In the rows, zero is written as 128.
Each row of X is roughly a mix of the hidden directions of one of 4 groups.
X, 144 rows:
[[105 133 153 118 109 119 202 146  93 120]
 [161 162 110 145 123 132 132 181 115 182]
 [171 179 159 162 122 156 136 161 120 145]
 [117 131 132 127 156  65 179 129 159 147]
 [166 103 120 122 135 123  49 137 141 124]
 [ 66 143 134 100 121 162 127  80 140 109]
 [ 92 160 137 118 142  94 189 163 123 128]
 [ 99 142 120 123 137 107 131 103 188 182]
 [ 61 121 157 125 146 129 164  96 136  99]
 [144 110 102  81 128  76 126 113 165 160]
 [110 138 120 148 144 129  89  80 188 142]
 [151 169 114  92 121  66 117 117 138 159]
 [152 151 155 120  99 148 144 112  91  66]
 [127 181 126 184  80 140 146 124 130 139]
 [165 128 147 138 138 172 106 153 100  72]
 [161 152 125 131 139 103 144 101 172 188]
 [101 155 144 148 117 124 209 121 129 130]
 [178 137  97 126 143 116 110 174 149 173]
 [104  72 161 156 124 154 148 157 105 157]
 [138 151 115 104 142  92 146 194  97 146]
 [170 161 125 141 149 173 161 157 159 149]
 [ 80 108 137 135 168 101 119  97 179 134]
 [133 171 160 114 119  74 174 137 134 151]
 [178 133 132 149 137 166  75 163 116 113]
 [151 155 143 126 116 201 158 158 123 135]
 [ 83 110 153 161 141 180 160 131 123  98]
 [147 115 140 133 121  52  97 129  91 123]
 [ 82 122 115 140 125  77 107  77 152 119]
 [ 73 121 151 111 121 135 185 104 110 101]
 [141 151 132 177 135 171 117 168  82 126]
 [ 78 130 150 116 134 133 191 140  89 130]
 [127 172 142 131  95 129 178 165 123 169]
 [ 96 113 172 165 149 177 160 144 126 113]
 [134 164 129 157 139 158 111  97 192 145]
 [117  71 115 148 109 186 121 159 114 125]
 [147 100 139 107 118 129 132 162  60  93]
 [169 124 105 144 172 108  79 142 155 155]
 [139 171 135 158  94 181 146 159 104 133]
 [150  97 103 128 114 125 162 157  62 115]
 [125 110 124 140 146 156  50  95 138 125]
 [173 158 126 136  97 151 130 171  82 109]
 [150  93 134 119 158 158  78 129 113  77]
 [124  97 118 114 144 138  59  87 135 101]
 [ 93 158 155 140 118 119 199 150 116 132]
 [ 91 104 148 124 115 162 112 111 103  65]
 [ 89  67 144 139 141 158 110  87 119 119]
 [155 131 104 107 147  67 138 132 160 172]
 [152 147 111 147 119 201 161 146 135 150]
 [119 147 164 185 129 158 153 149 100  95]
 [132  79 112 126 167 140  80 128 122  81]
 [ 99 130 147 139  94 177 145 144  88  85]
 [ 97 174 162 108  98 141 171 116 151 154]
 [ 70 133 159 143 166 167 128 146 137  98]
 [ 67  86 147 140 161 115 144  98 148 120]
 [ 91 110 132 121 163 116 110  70 171 142]
 [138 152 106 120 156 115 123 193 138 177]
 [138  85  91  89 107  91 145 115 145 167]
 [139 117 191 160 161 152 142 162 124 151]
 [132 103 128 130 135 143  50  92 121 106]
 [166  76 151 136 100 131 111  87 123  91]
 [153 125 115 155 110 203 117 143 102 111]
 [139 105 126 129 104 163 104 157  70  87]
 [146 145 143 117 138 212 147 129 146 120]
 [ 81  88 169 111 142 125 162 113 104  99]
 [ 93 165 163 152 114 144 182 145 124 155]
 [158  80 146 140 109 151  83  90 113 106]
 [113 158 137 123 133 117 163 197 106 161]
 [ 71 117 161 157 133 170 165 144 122 124]
 [161 125 148 110 106 161 146 169  70 123]
 [121 112 122  94 126 190 173 156 103 120]
 [120 108 115  69 129  78 130  94 161 128]
 [105 153 141 110 139 120 136  95 189 175]
 [130  65  90 129  93 117 139  92 104 120]
 [121  76  98 124 134 121 124 139 140 198]
 [190 165 162 167 124 139 145 137 112 139]
 [113 147 135 134 136 115 211 150 126 152]
 [128 136 172 125 198 109 111 114 146  99]
 [157 163 147 122 123 186 177 153 130 137]
 [ 84 130 149 163 140 183 129 136 116  85]
 [145 116 131 163 143 119  80  67 129  97]
 [151 133 107  83 135  67  94 118 140 151]
 [ 96 111 139 133 168 108 115  77 177 143]
 [194 153 139 133 146 125  75 152 123 131]
 [ 85  72 122 139 166 119 128 106 145 166]
 [184 127 119 159 135 133  80 156 135 166]
 [ 81 142 152 138 129 139 201 136 131 144]
 [158 122 166 163 150 182 116 169 124 126]
 [177 120 118 144 124 141  55 140 135 146]
 [152 136 115  87 132  62 114 118 142 166]
 [103 136 148 128 138 103 208 152 137 134]
 [162 171 136 115  77 147 148 151 102  95]
 [138 135 128 122  84 186 157 139  98 167]
 [ 96 119 110 156 149 111  80  93 166  97]
 [110 150 148 181 170 158  91 130 119 100]
 [175 132 148 126 109 199 113 130 105 135]
 [117  75 118 126 155  66 149 150 141 144]
 [167 175 119 126  86 151 149 166  99 133]
 [165 152  84 142 133 145  71 124 141 160]
 [103 125 133 135 105 167 155 162  71  96]
 [129 127 166 121 194 133  87 154 150 116]
 [ 90 127 120 136 141  53 109 110 158 127]
 [131  90 147 143 123 149  80  73 120  97]
 [126 123 126 108 154  88 112  78 183 145]
 [ 78 118 112  89 128  87 161 100 155 142]
 [139  85 120  92 140  92 128  75 151 156]
 [169 155 122 133  88 151 150 175  89 135]
 [173 101 118 146 161  93  80 158 116 119]
 [123 190 121 133 100 165 166 152 117 154]
 [153  93 151 154  88 160 114  77 121 107]
 [143 118 133 129 179 150  88 113 161  78]
 [177 127 127 142 131 200 127 146 108 111]
 [111 142 136 119 114 118 214 148 131 137]
 [158 104 113  83 122  83 112  96 165 148]
 [ 60 125 127 117 104 173 156 133 105 114]
 [ 99 115 113 146 137  59 105  95 135  99]
 [170 157 110 149  81 139  95 150  90 140]
 [199 115 140 125 143 111  90 153 125 159]
 [153 185 155 144 150 158 162 141 163 120]
 [ 96 112 110 121 132  47 138 145 119 140]
 [142 113  89  91 125  79 149 155 136 171]
 [164  87 122 121 161 141  98 154  95  84]
 [146 178 141 158  99 178 132 156 104 113]
 [121 163  80  90 129 117 177 152 143 151]
 [105  76 107 129 174  94 108 124 146 162]
 [106 132 153 121 117 121 199 154  86 131]
 [129 142 104  84 131  63 133  92 152 141]
 [169 123 122 155 128  96  99  77 145  88]
 [124 139 137 117 122 109 206 169 116 145]
 [130 104 161 173 126 184 127 167 104 132]
 [138  94 138 126 143 136  46 126 142 115]
 [ 99 140 170 144 166 168 163 152 160 124]
 [137 104 121 130 181  99  94 116 148  76]
 [150 107 137 115 110 146 127 178  62 113]
 [167 130 108 144 109 158  57 111 127 137]
 [129 172 123 153  90 129 165 130 141 185]
 [159 116 122 139 105 168 135 164  67 107]
 [193 129  97 125 113 129  81 151 141 150]
 [155 172 131 143  85 165 138 172 102 119]
 [ 67 108 157 145 152 155 170 121 138 108]
 [103  93  94  81 139  84 110  98 145 123]
 [138 119 168 170 143 187 149 163 127 131]
 [158 126  89  88 138  94  72 118 142 117]
 [163 190 141 146 114 150 115 171 122 152]
 [172 123 142 118 126 163 146 171  78 101]]
Each list below has four rows that fit no group; the rest each fit one group, if only roughly. Name those rows in the order they come.
  * Q199: [169 157 140 130  78 181 113 112 111 134]
  * Q701: [106 165 145 164 145 188 153 157 122 137]
  * Q615: [173 164 171 129 105 156 117 142  93  98]
  * Q925: [162 186 113 152 100 175 127 144 131 114]
  * Q82: [131 114  92 101  86 100 130 144 126 190]
  * Q120: [ 74 149 122 123 157 156 120 115 161  78]
  * Q819: [127  93 128 162 149 183 100 125  92  97]
  * Q276: [ 80 100 128 173 147 170 166 140 126 121]
  * Q259: [118 188 138 121 168 130 152 164 152 160]
  * Q327: [ 95 136 106 136 120  57 135 104 152 157]
  * Q510: [114 137  94  72 139  90  89 117 162 128]
  * Q616: [178 171 109 120 110  90 150  91 148 130]
	Q701 Q819 Q276 Q259
  * Q900: [115  72 119  99 135 168  93 121  98 100]
  * Q355: [ 86 156 123 171  92 138 138 127 114 180]
  * Q359: [ 95 130 174 152 146 158 169 145 121  85]
  * Q153: [140 104 162 159 138 199 138 126 113 106]
  * Q654: [129  87 130 120  97 137 122 144  55 108]
  * Q876: [117  61 124 149 159 121  98  95 146 108]
  * Q403: [ 71 113 108 123  98  80 155 131 120 158]
  * Q547: [156 129  95 102 140  67 117 150 158 159]
  * Q762: [132 168 149 161 117 166 129 148  85  84]
  * Q381: [163 125 108 123 127  97 144 129 154 201]
  * Q577: [139 183 102 149 143 126 149 169 132 175]
  * Q704: [104 152 151 164 136 191 157 150 135 106]
  * Q34: [ 90  97 116 134 148 149 113  95 131  64]
  * Q423: [131  83 114 147 146  98 152 174 116 175]
	Q355 Q359 Q153 Q876
  * Q139: [ 60 111 129 109 161 140 107  94 154 118]
  * Q877: [ 83 109  99 125 120  66 127  99 141 154]
  * Q921: [119 146 145 141  92 139 182 172 100  97]
  * Q780: [154 177 138 138 117 197 125 146 125 147]
  * Q310: [183 112 113 149 159 144  91 110 125  83]
  * Q588: [164  86 156 167 125 166 118 159  99 143]
  * Q190: [166 169 125 142 109 175 112 159  88 122]
  * Q44: [143  92 104 131 102  99  61 128 135 155]
  * Q505: [176 137 128 131 130 111  68 175 117 144]
  * Q214: [114 146 119  93  85 135 191 146 101 119]
  * Q38: [113 118 136 131  75  98 144 104 152 186]
  * Q151: [176 133 126  87 121 140 117 160  73 107]
	Q780 Q44 Q38 Q151
